Each row is where one point has got to under a steady rotation. How many steps took it there?
The counts run from 0 to 370.
[-16.7 -16.0   9.7  26.9 -12.6 -33.3  15.8 -13.9 -41.9  18.2 -23.2   8.5
   1.8   1.5  -1.0  -1.4  10.6 -23.5  -5.2 -17.5   0.0   8.7 -31.9  -1.8
 -29.8  13.1 -16.8 -15.2   6.3  -2.3  -4.1 -13.4  22.1  -2.0   7.9   1.1
   1.8 -28.9 -27.1   3.6  -0.4  15.4 -32.2 -12.4 -23.0  -5.7 -13.5  -9.3
   7.6 -26.1  -5.4  27.3] => 97
[ 29.0   3.6  16.4  -4.3   5.3 -20.9  38.5  -9.8  -6.9  -6.7   2.5  -1.3
   7.0 -31.9 -35.8 -15.4   7.5 -22.1 -19.9 -13.4  -7.7  25.2 -19.3   7.2
  -6.5  33.5  -4.9 -35.1  -7.6 -13.8  -5.1 -15.2   6.6  11.8   2.9  -6.6
  -4.3  -9.0 -33.2 -11.4  -5.5   4.6  -5.3 -10.8 -22.5  35.9   4.3   0.2
   8.2 -13.5 -18.5  17.4] => 177
[ -7.4   5.9  -1.3 -23.5 -20.5 -26.0  13.4  -9.4 -26.6  21.3  -2.2   9.2
  14.1  -0.4 -34.2 -37.4   3.0 -10.5 -12.5 -16.3  -1.0  -2.4 -17.0  11.1
 -28.9  13.8 -18.3  -3.3   3.2 -12.9 -28.4 -23.2  19.5 -17.5   1.8  -0.4
  -8.2  -9.2  -8.8  20.1   2.9  22.9 -16.8 -12.8 -30.9  15.3  26.9   6.4
  13.0 -29.0  -8.5  26.1] => 281
[ 10.7   3.8  10.7 -26.5 -22.4 -12.9   1.3  -1.6 -31.5   7.9  -5.1  -2.3
   2.3 -17.4 -41.2 -32.1  12.9 -15.4 -21.5  -5.0  17.6  10.7 -29.2   1.1
 -12.6  24.8 -37.2  -4.4  -4.1 -20.4  -8.5  -8.3  10.3  16.2 -18.4   3.0
  -3.1  13.3   2.0  25.2   8.0  17.5   7.2  -8.3 -30.6  27.6  14.8  -4.7
  -3.8 -14.8  16.7  23.0] => 291
[  9.7  -5.7   4.2   9.3 -11.8 -27.1  13.5  -4.2 -16.1   3.0   4.0 -10.1
  14.8 -14.8 -14.8 -25.6  32.7 -29.2 -28.9 -16.1  -3.2  28.5 -32.7   3.1
 -18.5  37.9  -3.3 -24.6  -8.2 -10.0 -14.6 -16.6   5.1   2.5 -17.3   6.6
  -6.8   3.1 -22.1   0.1  10.8  21.7 -18.4 -21.3 -23.6  16.5  18.0  -7.9
  -2.9 -17.4 -19.3  18.6] => 123
[ 11.2  -6.4  42.9  -4.7 -18.4 -28.9  11.5 -15.4 -30.8  -4.0   0.1 -14.3
 -23.3 -21.8 -19.5   2.1   9.1 -25.3 -13.1   5.1 -21.2 -17.2 -12.5 -15.5
   4.9  20.4 -33.8  -6.7   3.3   8.2  12.6  10.6   9.1  -7.0  10.1   8.3
   2.0 -21.3   7.0  25.6  42.6   5.8   1.6 -13.6 -14.0   8.9 -19.0   2.5
  -4.4 -31.3 -17.7  16.7] => 33
[  6.5   3.8  11.0 -18.3 -21.6  -7.2  19.9 -13.8   4.4  17.3  -1.9   7.9
  -8.4  -9.5 -23.2 -22.4 -19.3 -14.0 -16.9   0.7 -22.4   3.7 -32.2 -11.0
 -11.8  27.3 -28.0 -27.9   7.7  -8.7   3.7  13.9  14.2  20.4  -5.7  -7.9
 -10.8   2.8 -17.5  29.5  24.5 -15.2   0.5  -4.8 -40.6  35.4 -14.0   5.1
  26.0 -23.2  -3.3  10.5] => 5
[  8.0  -2.4  13.3 -22.7 -21.9 -13.9  -7.5 -16.7 -20.3   0.4  16.0  -6.8
 -20.1 -16.1 -13.7 -18.0  23.8 -14.9  -1.3  -1.7   5.6   3.9 -29.3  -5.6
  10.6  13.0 -47.7  -4.8   5.8 -12.5 -13.9  13.2  13.1   4.7 -25.2  13.7
  15.8  -7.5 -13.5   5.4  34.8  13.8  23.5 -17.4 -21.0  -7.8 -34.8  23.4
  -1.2 -29.4  -3.0  15.4] => 250
[ 26.0   0.2  19.8  -7.7   8.8 -25.2   3.0 -17.9   3.0  10.6  18.2   5.7
  -5.7 -24.1  -8.2 -12.6   1.5 -22.3  -3.5 -23.2 -15.9  -4.3 -27.1  -8.4
  -8.4  20.6 -16.3 -32.3  -5.7  -3.5   2.8   8.2  -4.7 -11.0  30.3  -0.3
  -7.1 -18.1 -34.1   7.5  17.2   1.4   3.6 -16.7 -28.0  18.0 -34.3   9.2
  11.2 -14.1 -35.8  -1.4] => 190
[ -8.5 -12.0  34.3   9.1  -6.6 -21.8  36.0 -10.6 -45.5   4.1 -18.9   8.2
  -5.2  -9.1 -18.8   3.8 -15.0 -25.3  -6.4  -9.7  -9.6   4.7 -17.5   2.8
  -2.1  14.0 -25.0 -10.1  14.3  -0.4   6.1 -12.5  36.7   6.9  16.2   3.2
  -4.3 -35.9  -8.4  12.2   2.1   2.5  -6.4  -3.8 -24.0  21.5  -2.8   1.7
  16.0 -35.1   1.9  26.6] => 45
[  7.2  10.0  16.0 -10.4 -31.7 -15.1  35.7 -14.7  -0.7   3.1  -9.8  -5.0
  10.9 -18.4 -28.3  -8.5  -8.7  -8.3 -28.3   5.6 -22.2 -11.6 -36.9  -5.2
 -21.1  31.2  -5.9 -26.6  16.1  18.8   9.1  -2.6 -12.2  13.5   8.8 -13.5
  -1.0 -13.7 -25.8   8.1  31.9   5.2 -17.6 -15.2 -19.8  21.2 -12.0 -20.0
   4.9  -7.3 -27.3  12.3] => 164
[ 10.6   3.0  32.0 -18.8   4.7 -32.7  -8.5 -15.0 -31.8  11.2   6.7   5.5
  -7.2 -15.5 -33.6  -9.3  11.3 -31.3  -2.0 -39.9   0.8 -20.6 -13.2  -9.1
 -19.8  10.3 -22.9  -3.7  -7.0 -10.4  -6.4 -12.3   5.7 -18.0  34.7   1.3
  -5.0 -15.2  -1.3  17.1  10.7  20.5   1.8 -15.9 -23.2  18.9   2.5   9.5
  -4.4 -27.6 -19.3   0.4] => 26
[ -5.5   1.3   5.8   3.8 -24.4 -29.3  18.7 -14.4 -33.0  14.3 -38.4   5.3
  -2.5  -2.7 -31.3  -8.1   8.7 -12.5 -13.4   7.9  -6.3   5.4 -24.1  -5.3
 -21.5   1.1 -18.0 -14.9   5.4 -13.7 -13.1 -13.1  25.4   9.9 -13.7  -5.4
  13.3 -12.7 -20.8  22.2  16.3  -0.8 -24.5  -3.7 -29.2  10.1  -2.0  -9.4
  11.5 -32.9  12.4  40.9] => 273
[ 13.7  -5.0  19.9   7.2  -5.9 -25.4   2.6 -16.5  -9.0   8.0  -6.3   1.9
  -8.4 -46.1  -9.6 -10.4  11.6 -29.8   1.6 -35.8  31.9   1.2 -13.5   1.7
 -21.3  17.6 -28.4  -9.0  -9.1  -9.8   4.8   4.9  -9.6   8.5   2.7  -6.2
   3.4 -26.4 -37.1  -6.6  -1.8  23.6   9.7 -24.2 -18.3   2.7 -40.7  -9.2
  -0.1  -3.6 -17.3  10.0] => 363
[  4.9  11.9  13.1 -38.2 -23.0   1.8  33.2 -10.3  -7.8   1.0  18.6   5.3
  10.6 -14.9 -29.5 -25.9 -14.4   5.5 -11.6  -5.9   0.6   2.2 -40.1   7.0
  -3.4  42.1 -41.0 -15.1  14.5   7.5   6.6   3.1   4.4  15.0  16.6 -10.5
 -18.5 -13.0 -23.8   3.6  -1.3  14.0   5.2  -4.1 -28.0  21.8 -11.4  18.2
   9.5  -0.2 -14.6   4.9] => 171
[  0.0  -0.2  16.3  -4.4 -20.0 -17.9  37.5 -17.8 -24.0   7.6 -18.9  13.2
  -1.0 -29.6 -35.2 -20.7 -16.5 -33.1 -11.2 -13.0  14.9  11.2  13.8   6.3
 -31.5  11.2 -19.5  -8.5  -4.6 -12.6  -8.5 -13.1   6.9   0.6  -2.7  -9.5
   3.4 -32.7 -15.3  -8.9 -14.3  17.8  -4.7 -18.9 -26.4  22.9   1.0 -13.3
   5.9 -21.1  -8.8  31.3] => 54
[ 11.2   5.0  32.8   1.9   1.2 -21.8  14.2 -14.8 -32.3   3.9 -10.2  15.0
  -1.1 -21.2 -25.7   9.4   4.9 -25.0  -3.0 -21.3   9.1 -10.7 -36.6   1.0
  -6.0  -3.5 -11.8 -19.5  15.7  -3.7  -3.3 -17.0  12.4  16.1  22.4   3.5
  20.5 -34.8 -39.0  -8.7  15.2   8.0   5.1 -13.6 -14.9  16.3 -32.6  -4.7
   1.3 -23.7  -9.0  13.0] => 204
[ 20.3 -15.5  25.0  15.5   1.0 -19.9   4.8  -1.8 -32.7   0.4  -8.2   2.6
  -2.1 -37.1  -3.1 -21.7  11.9 -41.3 -16.8  -4.1  18.7  25.3 -17.5   2.1
  -4.7  17.4 -24.8 -14.1  -8.3 -17.5   1.4   4.9   6.9  14.3 -17.9  17.7
   7.6  -9.7 -15.3   9.7   8.8  13.7  14.4 -21.6 -28.7  19.8 -20.8 -19.7
   1.5 -23.6   0.3  30.2] => 72
[-12.0  -0.4   7.6 -15.4 -23.0 -25.5  15.3 -18.3 -37.7   5.8  -9.8  -2.1
 -14.8   3.0 -36.1  -9.5  20.4  -1.8   4.3 -11.0   5.7   0.3 -22.8   3.0
  -3.7   8.5 -46.1   6.0   5.0 -13.7 -20.0 -12.9  38.3  -2.4  -5.2  -4.9
  10.3 -27.0 -15.1   4.2   5.7  17.4  -5.1  -1.6 -14.1  -9.9  -2.0  36.7
   4.3 -31.2   4.5  28.4] => 265
[ -5.9   1.5   0.5 -36.3 -20.5  -6.5  21.0 -20.4 -22.5   6.9  23.7  18.9
   3.7   8.9 -21.7 -35.4 -17.6 -16.1  -8.6   5.1 -12.6   6.7  -8.8  -6.4
 -25.8  16.8 -27.8 -23.5   3.7  -6.6 -13.2   3.7   6.7 -27.8  16.2   0.0
  -2.9 -26.7 -16.1  -9.5   1.3  13.9  -5.6 -16.8 -38.9   2.7 -17.0  18.5
  12.1 -18.0 -17.9  18.4] => 226
[  8.0   2.3  18.6 -30.3  -7.0 -16.3   9.5  -5.7 -24.2   6.7   9.9   5.8
  -4.0   6.2 -34.4 -26.5  -5.2 -16.9 -18.6   2.2 -19.1   8.1 -23.6 -12.8
 -12.4  32.1 -37.1 -21.9 -10.8 -18.5   2.6   5.2  15.8  -8.8  17.9   2.0
 -20.0   4.4   4.6  28.9   5.2  -2.2  -9.1   0.0 -42.2  30.0   8.5  14.9
   6.5 -24.0   1.0  16.8] => 8
[ -6.7  -2.2  27.9 -18.8 -35.2  -8.7  23.5  -9.9 -23.1  11.6  -8.9   0.3
   1.0 -23.3 -16.4 -12.9 -23.4   1.7 -13.6   6.6   1.1 -16.8 -27.8  -1.0
 -12.6  24.4 -44.7   0.7  15.8  18.3  19.6  10.1   3.5   7.2  14.8  -3.4
 -14.5 -22.9  -0.1  32.4  19.6   9.5  -1.6  -3.9 -26.0  12.3 -19.3 -13.6
   7.1 -10.1  -6.7  20.9] => 330
[ 11.2 -12.6  22.1   2.7 -14.9  -4.8  -5.6  -7.1 -26.7   5.1   0.7   2.0
  -9.4 -33.2   2.5 -24.1   3.3 -32.3  -7.8  -3.4  23.2  15.8 -26.6  -2.9
  -1.9  25.1 -45.2  -7.9   3.8 -11.7   8.1  21.7   4.6  19.5 -20.9  16.1
   2.5  -8.1 -10.2  11.1  16.0  12.4  24.5 -19.3 -29.1  10.5 -40.4  -8.5
   0.8 -13.6   3.2  16.0] => 74
[ -1.4   7.0  38.3 -20.7 -21.2 -17.7  16.4 -16.9 -41.8  -6.5 -16.3  -0.2
 -16.1 -24.9 -48.6   4.0   1.6 -18.2  -3.4 -19.7  20.2 -16.2 -10.1  -4.2
  -7.5   8.9 -44.2  10.2   5.1  -6.3   3.7  -7.6  11.7  15.1   7.2  -6.8
  10.5 -30.3  -1.0   4.0   5.5  22.1  15.1 -10.1 -12.5  11.1  -6.9   0.4
 -10.9 -23.1   8.5  17.1] => 37
[-14.5   3.9  -3.5 -36.3 -34.3 -19.7   5.3 -13.3 -25.2  26.0   4.4  10.0
   5.3   7.9 -24.8 -35.9  -6.0  -1.7 -10.7   5.1  -9.9  -9.9 -22.4  -3.9
 -32.0  15.4 -36.1  -2.0   4.4  -4.4 -15.6  -3.8  10.6 -16.5   6.9  -1.2
 -14.0  -8.1  -6.4  28.5  14.9  17.7 -19.9  -9.8 -34.3   2.3   9.1   9.9
   9.1 -21.8  -7.4  24.0] => 279
[ -0.4 -11.3  15.0   0.8 -22.9  -6.2  25.8 -14.2  -9.9  17.9 -10.0  14.2
  -2.9 -23.6   2.4 -27.8 -36.0 -27.8 -13.7   3.9  -5.0   7.8  -9.0  -5.2
 -24.7  21.0 -26.2 -21.1   8.7   1.4  11.3  14.4   4.4   2.8  -2.4   2.2
  -8.4 -20.8 -15.9  18.4  14.1  -2.8   1.1 -20.0 -40.4  22.4 -28.6 -19.8
  23.6 -15.4 -12.1  21.9] => 58
[ -8.4  -9.6  18.5   0.7 -28.7 -22.0   8.2 -17.5 -41.0  -4.7 -14.5  -5.8
 -13.7 -17.7 -17.2  -1.1  24.0 -15.2   1.9 -14.8  31.0  11.0 -19.2  -3.2
  -9.2  19.1 -54.5   4.8  -2.7 -11.9  -0.9   0.1  11.8  11.8 -13.2  -3.9
  10.1 -28.8 -13.2  -7.0  -0.1  27.4   1.0  -9.2 -10.2 -18.1 -26.9   9.3
 -12.6 -13.4  10.4  24.8] => 90
[ -8.9 -13.5  16.4  -7.3 -10.3 -14.4 -14.2 -13.9 -42.4   4.5  19.9   7.8
  -2.7  -1.8  -6.7 -18.9  10.9 -43.9  -4.0 -28.3  16.1   4.7 -21.5 -18.2
 -31.1  26.8 -36.5  -2.7  -5.9  -7.1   2.5   8.8  -3.1 -13.3   9.0  12.2
  -4.6 -12.9   0.6   1.1   6.6  32.7   4.9 -28.4 -29.8   1.1 -14.6  -0.4
 -15.8 -19.7  -6.5   4.3] => 78
[  8.8   8.4   9.5 -12.9 -16.3 -10.8  27.2 -14.5   2.8  15.8 -16.8   9.9
  -1.1 -20.0 -40.6 -16.8 -12.3 -16.2 -16.3 -14.7  -9.0   6.5 -28.5  -2.8
 -17.3  16.6 -16.6 -23.2   8.2 -17.7  -8.9  -5.4  17.0  33.6 -12.9 -11.4
  -0.1  -1.0 -29.3  12.0  12.0  -9.9   1.4  -8.2 -34.5  41.0  -1.0  -4.3
  22.2 -23.5   4.8  15.3] => 3
[  4.3 -12.9  17.5   1.8  -2.6 -16.5  13.3 -16.5 -18.5  10.7   9.8  11.1
   5.8 -13.5  -9.9 -22.7  -8.9 -45.1 -15.7 -28.5  -2.3  12.8 -12.7 -13.3
 -37.6  36.0 -14.3 -23.1 -11.9  -6.0   8.9   0.3  -6.1 -10.4  19.4  -1.6
 -20.0 -12.5 -12.2  -1.3  -5.8  20.1  -9.4 -26.6 -34.1  26.9  -5.6 -10.7
   3.9 -12.7 -19.5   1.9] => 350
[ 23.2   4.5  19.8 -25.4 -11.1 -11.1   6.8 -14.1  -9.6  -6.2  13.4  -4.0
 -10.1 -16.3 -24.5 -16.5  -3.9 -18.5 -20.5  19.4 -12.0  12.7 -24.1 -20.4
  -8.2  39.6 -36.0 -32.9 -14.9 -10.1  21.8  20.2 -17.6  -1.1  16.9  -6.1
  -8.9  -0.4 -12.6  10.5  15.6   2.3  -5.1  -7.7 -36.2  20.2 -26.4   1.4
  -8.0  -4.1  -7.3  12.7] => 182
[  3.3   5.4  17.7  -7.4 -22.6 -14.8  32.1 -11.5 -14.8   0.8  -9.0  -1.4
  14.4 -10.0 -27.3  -5.9  -7.0 -12.4 -28.5  13.4 -24.6  -5.2 -37.4  -8.2
 -19.6  31.0  -2.7 -28.7  12.5  17.0  12.9  -6.6 -10.2   8.7  16.0 -10.1
  -4.6 -12.1 -19.3  13.4  26.4   2.8 -24.4 -12.4 -26.7  23.5  -6.4 -22.5
  -0.4 -11.7 -17.5  13.7] => 165
[ -6.9  -4.2  19.4 -23.9 -33.7 -15.6  36.0 -23.1 -26.9  -3.7  -0.8   0.2
 -10.4 -14.2 -27.0 -26.8 -19.5 -19.5 -12.4   4.7  -7.5  -2.1  13.9  -6.0
 -23.7  27.9 -38.0  -3.3  -3.6  -0.2   2.8   3.3   1.8 -27.7   9.8  -8.2
  -9.9 -34.4   7.0   0.4   5.0  22.4  -9.0 -17.2 -23.7   3.8   2.7   3.2
   0.6 -20.5 -20.7  27.1] => 51
[ 18.7 -10.7  28.4   3.1  -1.6 -22.4   7.8  -1.6 -15.2   5.4  -0.5 -10.9
 -13.4 -26.3 -16.9 -12.7  17.8 -18.4  -8.5 -27.6  -2.6  11.8 -34.0   1.4
  11.4  32.3 -41.3 -10.0  -3.0 -18.8  -1.5   0.5  30.4  23.2 -15.2   8.1
 -10.1   1.8 -13.4  27.7  16.6   1.2  10.6  -5.7 -22.4  28.4   0.9  19.9
  15.6 -29.2   2.0   9.4] => 301
[ 14.8  -7.7  19.4   6.7   8.0 -26.7  -8.4  -7.6 -39.3   9.4  10.3   6.9
  -2.1  -5.6  -5.1 -17.5  25.8 -39.4  -9.0  -6.3 -11.3  15.5 -32.1  -6.6
  -4.2   8.0  -8.8 -26.3  -0.7 -22.6 -20.1  -5.1  23.8  -9.1  -6.3  26.5
  10.7  -6.0 -19.6   8.3  23.2   9.3   3.3 -22.0 -29.9  11.4 -13.4  10.1
   5.0 -40.8  -8.7  21.3] => 246
